Rotation paths and how fast each direction turns (deg/step)
Each turn is a multiple of 5 degrees from 10 to 175, or 0.
Each row of a path follows its step; steps can be skipped.

step 0: [ 13   1  -4  -5   7  14  -3   5   8   5  22   9  -5  12   6   5  -7  -9
  -6 -13   9  -6  15   6  -7  12 -17   0  -5  10   4  -9  15  -1  12   1
  16   5  -6   1  -9  -5 -10  12   6   9 -14   6   3  10  -3 -12 -10]
step 1: [  0  -9  -2   1   9   3  -8  -6  -1  13 -10   8  15   2 -12   0   4   1
 -19   5  -8  11  -4   4  -6 -10  -7   1  -7   2   6   0   2 -13   3  -5
 -18 -21  -8 -15   2   5 -14  -5 -16  -5  18  14  12  -4  -4 -12  11]
step 2: [ -6  10  14  -6   0  20   5   9 -12  -9   2 -16  -2 -12 -17  -8 -14  13
  -9   4  -3   5  -3   7   7   1 -11  -9  -2   0  -5  -8  -6  18   4  10
  22   0  -5  -5   5   2  -6  -5  -9   1 -11  -5 -12  -4  -1 -15  -9]
step 3: [  2  -6 -14 -14  -5   4   6   5  11 -12  10  -7  17   1   0   8  -8 -13
  10  -6  -1  13   8  -8 -13  -6  -4 -13  14   5   9   4  -5  -8  13  16
  -8   0   0  -1 -18 -12 -13   8  -2 -16  11  -3   6  11   7   2   0]
step 4: [ -6  10   8   4   3  -6 -15 -10  13  -3   1   3  -9 -13 -20  11  -6  16
   5  16 -12 -14   3   5  -2 -18   9  -7  -2  -1  -4  -9   3   5  -5  -8
   1   4  -2   3   4  -3  -7   8 -18   0   9  12  14  10 -18   2  -7]
step 5: [ -8  -7   1  -1  -4 -11  10   6 -13   1   2  -7  10  -4  -5  20  -1  18
   0 -10   9   4  -9  -6  11   3  -9 -10  -2  11 -21  18   1  10   2  -2
   2  -9  -3 -10  -6  -9  -5  -4  -1   4   5 -17  -4   0  12  18 -18]
step 6: [  0  12  -1  22   0   4  -3   4  23   1   2  -4   9   6  16  -1   3   0
  10  10   5   9   0  -1 -19  -4   3  -4   8 -19   2  -6  -6   6  -3  -5
  18   2  13   8 -17 -14  -7 -10   0  -5   5   6   6 -14  -4  14  -5]
step 7: [-11  -8  10  -3 -11 -14  16   7 -13  11   3   4 -17   6  -4  -2  -1  -8
 -14  -1 -21 -17   9 -12  -9   2   6  -4  -3   0  -6   7  -6   5 -20  -4
  -5 -13   8  -1  -2  -1   5   5  -7  -6  -4   5  16   8  -6  16  -5]
step 8: [  3 -12  11  -5  10   8  -2   3  -8  11 -13  -2  10 -16   4   3  12  -5
   4  15  13  -1   2  10   5   0  13   4   2  14  -5  -9 -13   8   1 -11
  11  16  -6  -3 -11  10   4  -8  13   0  -1  -7   5  -9  18  23   0]
step 9: [  8  13   9   4  -9   0   1   0   7   0  -5  -5  -7  18   4  -9  -3 -10
   0  -5 -17  -1   1  18   6   8  22  12   4 -18 -11  14  -2  -5   9   1
 -12  -2   0   4  -5 -23   8 -10  11 -15  -1  -7  -8   0  -4   3   1]
Directions:
[ 1 -3  2  5 -1  0  3  0 -1  2  2  1  1  1  5 -5  4  2 -4 -3 -3  1  2  0
 -8  3 -1  0 -4  3  0 -5 -4  3 -1 -3  1 -4 -1 -2 -1  2 -3  1 -1  1  1  0
  0 -4  1 -2 -1] : 60
